In the rows, zero is written as 128.
Each path below is one point turned by a fixed rotation once a step. After each direction that follows a path, write how fast that rotation turns it, in degrees per step (0 if it stays still).
Each turn is a multiple of 5 degrees from 10 to 175, or 0.
Each row of a path follows its step; steps can be skipped.
Path 1:
step 0: [122 115 126 130 123 118 122 133 124 122 126 136 139 135 128 149 122 129
 141 134 138 130 136 128 128 137 132 124 132 136 136 114 120 134 130 123
 120 111 145 144 123 116 121 121 137 127]
step 1: [133 121 127 125 125 118 117 123 132 135 130 116 132 128 127 139 121 130
 127 117 125 144 125 124 123 140 138 138 125 119 123 115 123 129 116 133
 119 114 131 150 135 119 118 113 123 130]
step 2: [141 128 131 139 140 120 127 107 123 132 134 120 136 141 130 133 126 126
 132 137 118 142 133 115 131 132 127 128 133 122 120 113 117 114 124 119
 120 121 132 135 118 125 125 115 131 119]
step 3: [134 137 128 117 128 141 126 125 123 137 130 122 127 134 137 136 107 126
 139 138 120 140 126 123 137 134 136 131 120 122 137 128 126 123 123 114
 123 124 138 133 113 110 121 128 128 116]
step 4: [130 131 134 118 142 137 122 120 133 130 129 111 124 132 131 138 128 110
 139 128 117 142 120 128 140 123 132 141 128 122 131 130 136 122 113 117
 124 140 143 130 131 132 121 122 124 138]
step 5: [126 126 126 119 144 132 125 122 128 132 131 127 138 124 138 142 133 109
 141 146 125 124 116 120 138 123 131 121 134 135 119 132 124 118 136 115
 109 133 132 125 132 127 121 138 124 128]
step 7: [137 128 126 135 128 123 125 110 126 123 122 130 140 104 119 124 131 116
 131 134 133 143 118 129 129 107 128 138 117 136 125 122 135 117 129 117
 126 131 124 125 136 136 121 131 127 134]
step 8: [138 128 129 133 129 111 129 118 133 126 139 135 137 111 121 132 127 125
 139 137 129 128 122 138 126 126 127 133 111 143 126 145 129 130 141 116
 128 120 131 120 115 123 122 140 125 118]
step 9: [137 116 134 128 135 114 127 127 140 108 131 121 125 118 134 125 123 139
 140 130 136 129 126 140 122 118 128 136 110 128 144 136 135 136 124 122
 131 124 130 138 128 132 112 135 134 131]
step 10: [142 105 137 123 128 107 127 129 133 113 124 127 140 115 146 130 132 139
 131 137 124 141 120 128 129 125 138 135 133 127 123 134 124 129 136 134
 133 126 129 125 131 140 124 124 122 125]
step 11: [134 123 141 136 131 111 149 132 127 129 125 114 139 124 140 133 116 137
 120 129 121 124 125 129 130 125 125 128 130 129 133 137 106 141 139 120
 135 126 129 134 129 125 115 125 125 117]
step 12: [135 132 137 132 133 121 133 123 133 120 120 120 138 124 132 130 113 137
 128 131 126 135 122 124 131 115 139 125 138 123 155 116 123 135 125 128
 150 132 127 131 137 116 128 120 121 132]
Directions:
[125 129 133 130 123 127 129 127 127 127 131 129 127 127 125 129 128 128
 128 130 128 127 125 126 128 122 131 124 126 128 123 131 136 130 129 126
 125 127 129 130 128 129 130 129 129 130] -> 35
[130 124 130 125 125 132 126 128 126 129 127 134 132 127 129 127 130 128
 131 130 127 128 128 129 127 127 133 129 132 131 127 130 124 129 126 128
 128 127 125 130 125 123 132 130 126 127] -> 145
[130 128 128 127 127 124 124 124 129 128 132 129 124 131 128 123 127 129
 127 129 129 132 128 127 126 129 129 130 124 128 128 130 127 126 124 130
 127 124 125 128 123 131 128 130 132 125] -> 55
[130 129 130 127 131 129 130 122 133 125 125 126 129 126 129 128 129 126
 128 126 127 127 130 127 124 126 131 129 126 127 128 127 131 127 122 132
 129 131 126 129 130 128 131 124 131 131] -> 135
Path 2:
step 0: [127 127 121 124 132 138 128 108 118 117 136 118 118 141 132 125 122 127
 123 119 135 149 118 122 123 130 117 128 132 124 125 125 120 131 132 131
 122 126 131 126 113 128 129 141 144 130]
step 2: [137 125 122 133 115 139 133 127 119 124 118 126 131 125 142 130 124 126
 130 131 133 123 123 142 127 129 139 126 131 124 139 118 133 129 118 129
 136 120 135 130 133 140 135 110 115 106]
step 3: [112 133 123 119 123 125 131 134 123 134 149 139 135 120 144 131 124 131
 124 119 133 134 124 125 129 120 124 124 142 134 144 138 118 138 130 133
 134 128 126 129 140 131 123 139 120 137]
step 4: [117 134 131 142 135 127 113 129 130 122 124 135 118 126 123 128 135 111
 121 147 123 130 139 135 126 115 125 128 129 139 134 122 134 123 134 129
 116 132 128 123 130 106 125 128 124 133]
step 5: [145 133 133 119 138 135 139 142 121 125 119 122 135 146 127 124 131 141
 115 135 129 124 132 127 130 121 121 129 114 126 127 124 132 144 125 138
 121 134 134 139 119 123 130 130 126 119]
step 6: [122 141 126 118 121 114 127 133 136 121 125 129 127 123 120 131 135 131
 137 133 130 128 114 127 120 129 132 118 132 116 116 139 126 122 125 140
 123 131 115 136 118 149 120 139 128 128]
step 7: [122 118 150 138 123 125 121 128 123 132 136 128 132 118 120 117 124 129
 133 135 137 108 139 136 129 136 129 129 124 140 124 141 125 121 123 120
 133 126 122 126 127 130 131 116 141 119]
step 8: [138 126 125 122 130 128 133 124 115 125 131 127 116 122 135 112 140 134
 132 116 140 130 136 127 135 139 136 144 133 127 132 113 133 132 142 122
 131 126 130 136 131 125 137 145 134 129]
step 9: [124 126 120 131 140 127 127 127 141 130 122 136 137 130 119 121 116 113
 129 121 118 135 127 113 115 118 128 139 130 118 133 128 133 134 132 111
 134 131 118 125 119 136 120 132 132 142]
step 10: [134 121 118 133 124 130 128 127 142 140 118 126 136 130 132 122 124 134
 130 136 128 126 116 126 133 139 118 114 125 135 129 119 141 120 129 125
 121 129 121 125 124 118 145 104 120 125]
step 11: [139 126 126 125 133 125 125 124 119 116 134 124 131 126 128 142 136 148
 115 109 132 118 114 128 122 131 138 118 130 131 131 134 124 129 126 132
 132 130 134 123 141 134 133 128 115 142]
step 12: [120 136 129 125 122 132 127 129 141 138 136 129 123 127 120 132 132 114
 121 121 128 136 130 127 120 119 144 120 137 141 115 130 125 123 131 119
 125 120 137 118 138 117 109 130 136 120]
Directions:
[125 129 128 125 129 130 124 129 127 125 124 129 129 130 128 128 129 126
 125 128 130 129 124 126 133 128 126 123 121 127 128 129 129 129 130 126
 127 125 129 130 126 127 129 126 129 134] -> 70
[126 127 128 128 133 128 128 127 127 132 129 125 127 132 127 132 131 127
 129 131 131 126 129 133 131 130 126 130 128 130 130 130 131 127 127 128
 126 126 123 122 128 129 132 128 128 132] -> 115
[127 128 128 128 133 127 125 126 127 126 132 131 126 126 130 128 128 134
 124 129 129 133 133 131 126 127 130 129 129 132 125 127 127 127 131 126
 126 125 131 128 129 127 127 127 133 130] -> 90
[131 129 129 128 126 128 123 125 128 130 132 126 128 129 128 123 125 126
 130 129 128 128 130 129 131 131 131 129 125 125 129 126 127 126 125 131
 130 122 129 128 126 134 126 131 131 128] -> 55
[126 126 132 128 124 127 128 125 127 132 129 128 129 123 126 132 130 126
 126 126 135 128 129 130 131 124 131 127 128 128 129 128 125 127 128 125
 130 126 128 132 130 128 129 130 126 127] -> 80
[123 129 130 127 129 124 127 124 135 129 128 133 131 128 128 128 130 123
 130 126 125 126 128 131 127 127 131 128 130 128 128 131 129 130 126 131
 128 128 130 127 126 126 129 127 132 129] -> 130
Path 3:
step 0: [119 119 132 124 130 128 136 132 118 119 123 124 128 124 139 119 125 137
 122 151 130 143 129 125 139 129 140 138 138 133 142 137 139 130 131 126
 125 139 131 122 114 122 117 118 125 135]
step 1: [141 128 132 130 134 138 139 139 138 114 140 127 142 129 116 116 139 137
 140 121 128 132 123 116 128 129 129 144 130 148 127 132 118 123 129 131
 124 131 134 125 126 123 115 120 117 128]
step 2: [147 123 122 109 130 119 121 151 121 130 131 126 128 134 122 127 125 130
 121 130 146 123 143 124 139 137 140 132 134 131 117 118 123 131 127 130
 126 125 129 133 121 119 131 124 118 141]
step 3: [137 124 115 137 122 127 116 123 128 124 133 137 122 145 127 131 127 130
 130 127 124 129 132 130 144 132 136 122 123 135 138 122 122 121 147 114
 115 125 145 131 140 125 114 127 114 131]
step 4: [127 147 144 118 138 126 115 127 126 127 127 140 131 138 123 126 119 130
 125 124 128 126 136 140 133 126 136 132 128 130 126 134 123 120 122 119
 118 136 152 121 131 132 136 111 140 133]
step 5: [122 124 128 123 125 141 126 128 106 125 126 142 132 117 120 122 117 138
 130 127 113 125 139 135 141 131 121 125 140 129 126 144 125 126 145 128
 125 122 131 125 111 123 120 122 128 120]
step 6: [127 113 135 128 129 133 122 138 120 115 142 132 131 120 122 126 130 139
 122 140 127 124 121 126 125 112 127 144 135 134 134 141 134 135 134 131
 133 143 138 140 140 130 130 112 125 135]
step 7: [140 123 125 113 124 129 140 141 132 127 133 128 129 116 119 146 119 130
 132 126 121 142 134 133 134 132 123 142 137 147 124 121 123 125 126 135
 114 137 128 128 129 141 125 124 116 131]
step 8: [142 124 126 133 125 131 127 153 122 132 118 127 132 141 142 133 126 134
 126 134 123 122 149 122 125 139 143 129 132 138 141 120 137 125 135 124
 126 142 129 132 131 125 121 121 127 127]
step 9: [137 135 123 140 126 131 109 130 132 113 133 128 134 139 128 120 111 135
 134 124 124 143 125 129 135 142 125 128 139 142 118 125 124 127 117 115
 123 131 134 123 141 117 120 121 132 131]
step 11: [118 114 133 128 123 131 117 131 120 106 131 138 118 129 117 128 125 134
 129 126 136 131 147 133 137 126 126 132 121 123 122 145 135 123 133 131
 125 136 137 129 136 122 107 137 122 121]
step 12: [131 125 134 120 128 116 138 120 114 107 130 136 127 125 128 128 128 128
 126 144 136 124 126 127 130 129 124 147 131 134 128 129 130 121 132 116
 117 149 134 114 125 138 134 116 122 132]
Directions:
[130 128 133 131 126 131 126 130 129 125 127 130 127 130 127 126 128 131
 129 125 130 128 126 126 125 126 128 129 124 129 129 126 129 128 125 131
 131 127 136 131 130 129 128 132 130 125] -> 145
[131 128 121 128 128 130 130 126 131 126 129 126 123 128 126 125 133 131
 130 130 129 131 132 128 124 130 133 128 129 126 125 127 128 127 126 128
 127 128 129 128 127 126 127 126 132 128] -> 45
[128 129 129 128 131 125 128 126 129 127 126 128 123 128 129 133 129 125
 126 131 127 130 133 129 126 130 127 123 126 131 130 127 129 126 129 129
 125 132 132 128 129 132 129 132 124 129] -> 85
[132 130 129 128 125 126 128 131 127 127 129 130 127 127 132 133 129 126
 130 125 128 126 127 126 127 127 132 127 129 131 128 123 130 128 129 124
 124 123 126 129 131 127 128 130 132 132] -> 65
Path 4:
step 0: [128 124 124 128 117 122 118 143 128 138 125 124 122 126 135 132 119 142
 116 140 134 127 143 121 128 137 137 124 117 130 136 141 123 144 136 133
 123 143 121 141 139 131 132 141 126 130]
step 1: [126 120 117 124 119 130 106 144 138 131 113 123 126 135 133 122 123 126
 123 144 137 122 127 124 145 123 125 123 131 129 141 128 134 125 117 133
 131 131 139 133 131 118 123 141 120 119]
step 2: [143 120 128 123 124 121 131 133 144 141 119 131 125 130 145 112 129 121
 140 130 132 127 128 114 125 133 126 133 124 135 148 130 128 121 128 122
 131 114 135 146 132 129 126 137 125 129]
step 3: [135 120 125 137 117 121 133 120 134 148 118 131 133 123 136 130 110 135
 133 125 142 140 125 132 127 131 128 128 129 115 143 140 114 133 130 123
 130 131 123 133 138 112 126 133 118 131]
step 4: [122 123 127 140 132 129 132 126 135 126 120 138 128 127 128 124 110 138
 133 141 127 114 121 129 138 127 132 117 121 117 146 124 123 132 120 131
 135 119 122 137 113 112 125 125 114 116]
step 5: [140 118 131 127 125 139 135 136 138 129 130 140 124 108 127 129 115 137
 126 123 131 129 130 107 127 122 130 133 125 137 136 131 126 121 116 129
 141 113 121 137 120 130 129 118 120 119]
step 6: [126 123 126 124 129 130 137 114 127 133 124 131 128 118 131 145 123 140
 121 126 135 126 139 124 141 117 131 130 137 133 138 132 116 125 123 106
 149 134 116 135 132 133 134 139 125 126]
step 7: [110 126 126 132 124 128 134 113 131 124 132 128 122 123 122 128 112 125
 138 138 115 118 130 121 143 114 132 132 140 134 141 137 133 126 133 138
 129 135 118 139 129 136 128 139 116 119]
step 9: [144 119 126 115 127 134 144 124 118 133 123 118 123 125 132 136 126 143
 142 125 128 124 128 130 140 137 128 117 128 130 137 138 114 121 131 128
 123 138 127 121 123 142 129 147 131 118]
step 10: [123 132 125 124 101 119 129 121 127 133 130 123 126 128 134 128 109 138
 141 127 127 117 134 128 129 115 122 123 131 134 135 125 120 132 131 141
 128 136 139 119 115 131 122 133 139 111]
step 11: [128 124 113 134 108 118 131 132 127 145 128 138 118 125 126 133 133 127
 140 129 116 114 148 115 134 143 130 121 127 131 120 128 122 127 120 131
 132 120 138 127 124 127 127 125 133 120]
step 12: [141 115 131 127 114 135 126 139 128 140 118 136 113 132 125 132 129 139
 129 123 116 130 135 112 134 132 123 119 140 117 130 125 118 142 131 135
 135 142 127 129 128 130 139 138 134 137]
Directions:
[129 126 129 126 124 129 126 130 129 129 133 127 129 129 126 130 125 130
 127 125 125 133 123 124 129 125 126 129 130 125 125 129 126 126 127 131
 125 129 128 128 132 128 123 128 124 128] -> 160
[127 128 128 126 128 129 128 131 130 127 125 129 132 125 131 126 129 128
 125 128 131 130 126 125 128 128 131 128 127 124 129 129 131 129 130 125
 126 125 126 134 128 120 125 130 128 129] -> 25
[127 128 123 130 127 127 126 127 127 131 128 128 128 126 127 134 130 128
 125 129 134 130 129 131 131 130 129 127 128 128 124 132 127 123 125 126
 128 125 128 124 131 124 129 128 128 126] -> 140
